In the data rows, the value 128 means zero.
Each group lies on its own hidden line, plane or larger flat surface, and each surface passes through zero. There are 5 groups.
Here is the table:
[ 96 106 120 109 164 183 149 177 116 133  98 114 189  37]
[187 153 150  91  80 128 130  75 114 128 142  81  22 134]
[ 89 149 187 139  90 106 178 102 138 218 155  63 161 121]
[139  78 136 127 118  52 184 211 203 155 167 135  97 127]
[195 132 120 108  93 131 106 139 147  88 138 168  10 136]
[111  89 199 148 116 114 204 198 166 189 108 102 157 112]
[ 72 120 120 141 153 184  87 134  93 132 134 128 231  72]
[171  68 136  80 149 154 176 209 145 103 103 113  64  76]
[ 75 122 157 114 163 103 104  69  80 100  40 114 162 192]
[110 206 219 162 123 141 117 109 108 138 164  72 203 131]
[ 69 154  67 157 156  68 149 129 160 176 160 134 208 111]
[158 191  75 100  94  87 129  71 133 144 197  95  44 138]
[ 60 178 119 158 136 101 147  79 123 180 122 119 224 143]
[ 75 138 119 150 141 158  64 107  90 148 160 130 238  98]
[ 67 113 156 164 161 157 145 138 113 146  83 126 249 115]
[206  91 136  92 102 130 124 160 145  87 137 154  27 137]
[168  95 108 119 163 194  68 149  95  39  84 173 102 145]
[187 197 209 137  98 116 106 153 121  94 203  90 104 137]
[166 124 146 115  87  60 187 155 186 162 180  94  63 120]
[174  91  85 129 164 130  80 180 137  40 127 193  68 134]
[134  23 159 109  97 135 186 142 151 148  92 140  82 124]
[181 161 105 142  93 113 102 125 126  94 140 196  29 153]
[123  49  46  91 129 129 150 142 150 126  80 186  76 126]
[199  90 138  98 113 135 143 165 149  76 133 142  20 144]
[184 127 131 105  78  81 124 112 154 114 145 147  26 205]
[110 214  65 117 116 107  97  38 102 144 167 115 111 122]
[101 128 126 115 158 100 221 141 170 158  68  82  93 114]
[204  62 172  99 109 140 141 178 141  92 107 142  34 147]
[107 235  89 150 163 130  82  99 111 116 178 118 190 130]
[ 68 151 121 142 165 108 216 146 158 180  76  81 173  97]
[103 173 183 124  77 138 169  59 117 199 138  57 151 117]
[176 156 106 146  94  98  86 124 126 109 148 204  29 143]
[ 59 179 106 153 140  86 157  70 138 196 112 100 196 153]
[101 171 189 126  85 164 152  50 100 183 126  55 155 125]
[ 96 103 135  99 190 165 201 182 141 139  78  83 149  52]
[ 89  28  55 103 140 144 139 121 134 131  40 193 107 141]
[147  52 193 136 151 173 124 183 118  93  65 160 142 141]
[107 232  96 163 152 136  99 112 125 137 190 117 194 117]
[187  79 179 113  88  95 193 167 174 142 144 112  45 130]
[102 180 128 162 102  74  91  49 115 155 153 137 178 201]
[127 180 132 116  80  62 181  94 159 201 191  75  93 127]
[ 98  52 152 130  84 133 205 147 157 200  94 145 166  89]
[132  56 180  76 163 169 188 181 147 134 102  43 156 112]
[122 226  99 132 167 117  68  88  96  82 157 114 151 160]
[108 125 204 132 128 207 126  84  87 144  74  96 206 133]
[ 79  65 170 115 136 106 157  92  99 126  20 129 131 167]
[ 63 180 106 165 140 114 113  85 114 167 134 149 219 119]
[ 58  99 165 119 154 115 138  89  91 135  47 125 194 174]
[ 68  91 170 133 128 152 135  77 101 133  50 135 226 181]
[185 138  96 141  96 156 138 173 181 155 210 146  94  55]
[163 124  94 118 107  58 155 159 171 138 186 136  43 135]
[156 137 213 124  86 190 143  60  88 156  95  76 121 128]
[105 203 194 158 129 118 106 106 105 136 172  64 207 121]
[181  57 179  79 138 147 163 189 148  98 112  76  71 135]
[ 51 146 123 147 160 134 134 117 117 175 123  99 249 108]
[ 81  99 139 169 138  69 193 199 178 177 135 118 181 102]
[ 88 144   3 134 150 107 137 141 155 167 143 161 132  81]
[193  94 216 104  79 157 177 135 129 130 119 108  49 139]
[190  42 150  97  91 137 154 170 152 121 108 140  22 123]
[180  55 160  71 133 139 163 196 142  92 126  76  64 140]
[156 193 241 136  97 122 110 116  96 106 176  83 144 143]
[141 181  77 174  97 103  76  89 112 120 144 223  75 151]
[ 49 136 149 166 139 113 172 130 143 190 133 105 246 101]
[150  64 168  77 161 155 183 181 142 119 116  45 144 119]
[ 94  64 180 159 160 137 166 195 146 142  92 143 200 116]
[135 185  79 169  89  96  80  79 112 117 143 212  71 145]
[174  48 143 113  90 146 175 183 168 154 145 148  44 100]
[ 66 177  52 143 158  89 105  94 125 154 164 138 203 114]
[179 137 136  99 144 106  93 105 113  58 110 131  41 195]
[113  48 169 108 113 156 128  89 110  98  41 154 129 180]
[193  82 135 104 130 183 105 194 113  76 143 148  79  63]
[139  71  87 141 198 130  94 200 133  68  98 192 150 125]
[116  79 157 102 144  93 118 107  96  78  43 121  67 201]
[ 69 138 122 118 171 113 215 145 154 171  63  74 146  82]
[207  99 138 101 108 123 123 152 141  80 134 153  18 153]
[ 63 110 158 170 164 128 155 163 131 160  95 135 236 101]
[202  85 162 106  99 127 126 149 129  79 122 143  20 160]
[193 120 179 104  89 186 116  94  87  99  91 113  54 149]
[142  74 216 133 135 209 142 143  93 112  51 117 163 141]
[168 136 134 143  85  95  78  67 128 106 176 169  82 217]
[200 117 143 119  82  95 106 121 142  87 155 157  26 189]
[ 56 102  33 130 163 128 144 121 135 165  95 160 186 104]
[125 136 250 132  99 140 114  89  94 105 115  99 166 175]
[ 84 158 119 167 115 120  75  75  94 155 155 154 234 148]
Some new rows, each followed by its group:
[ 83 142  29 153 176  90  88 167 142 109 144 182 191 125] CR
[120 153  68 127 163 182  60  72  76  77  98 143 159 128] CR
[123 102 125 144  83 154 173 174 166 209 158 133 163  49] HQ
[171 113 138  93 150 120 203 175 163 113  84 101  35 114] FB
[142  17 112  82 123 135 138 128 134 103  51 163  59 162] MD
[ 92 156 119 114 165  95 240 124 167 174  67  68 112 127] FB
[ 71 192 108 176 132 142 129 117 122 177 150 115 237  93] HQ
[172  79 142 113 129 205  70 166  96  83 156 166 118  69] FB
[162 120  43 110 166 121  77 155 114  46 138 191  64 132] CR
[158 142  32 107 148  73  94 161 157  84 170 182  63 126] CR
[ 46 171  76 158 156 123 127 108 125 175 131 122 235  87] MD
[173  99 240 111 100 148 124 109 109  82  99 117  95 183] MD
[151 214 187 161 121 107 115 131 122 128 200  73 144 116] MD
[ 54 127 105 165 126  71 163 167 166 185 153 119 202 111] CR
[133 148 118 109 137  88 223 131 186 147  90  90  49 166] FB
[ 52 156 118 152 156 132 130 100 112 168 130 108 243 105] GG
[125  35  66  85 128 137 141 136 143 108  58 189  71 153] MD
[202 109  84 108 120 112 106 154 146  77 152 160  15 147] CR
[183  89 148 120  87  99 170 165 178 129 160 129  22 137] CR
[170  87  89 112 132  80 130 203 171  90 166 163  50 135] CR
[ 87  56 170 116 111 155 130  84  94 111  31 134 170 174] MD
[214  95 135 113  90 142  99 157 128  75 142 156  26 144] FB
[174 176 114  98  86  88 138  83 139 145 182 102  29 140] CR
[140 189  95 171  87 110  72  87 119 127 148 219  56 151] GG
[114   9 171 113 112 117 171 137 126 150  48 138 100 142] HQ
[188  94 121 112 110 101 131 185 168  95 155 157  38 131] CR
[201 108 155  97  84 120 154 126 152 119 150 117  24 145] CR
[ 63 174  34 149 166 110  87 110 113 124 139 157 208 111] CR
[179 118 136 100 127 105 196 151 172 110 102 106  14 139] FB
[132 133 254 125 100 147 118  93  93 103 103  96 161 178] MD
[167  78 134 105 148 204 113 188 106  92 119 137 118  41] FB
[ 92 171  39 142 150  51 104 116 151 156 173 140 160 116] CR
[110 205  80 119 138 149  77  33  72 128 133 109 151 128] CR
[136 198  94 144 122 152 121 167 152 165 221 125 174  61] HQ
[138 193  46 107 130 133  59  64  99  85 150 142  90 138] CR
[130 166 114 130 112  42 160  86 175 153 117 127  86 227] FB
[174 164 252 131  98 136 100 125 105  88 165  86 111 155] MD
[ 88 196 135 132 106 136 115  38  87 178 131  81 189 126] CR
[ 65  86 118 117 149 143 128  76 121 141  48 158 204 147] MD
[ 72  96 175 162 138 110 181 160 152 194 111 103 212 108] CR
[144  95 116 125 156 196  62 139  92  47  76 169 138 135] CR
[ 90 197  97 136 125 154  88  30  83 133 122 112 176 132] CR
[ 55 153 116 140 160 111 151  99 127 175 116  97 222 120] FB
[ 87 190 149 135 111 158 123  36  88 169 112  88 192 122] CR
[118  65 194 153 136 128 186 202 164 145  94 126 185 118] CR
How many dimensions does each group's flat surface have? Groups go in the order their names first appear in the answers above:
4 3 3 3 2
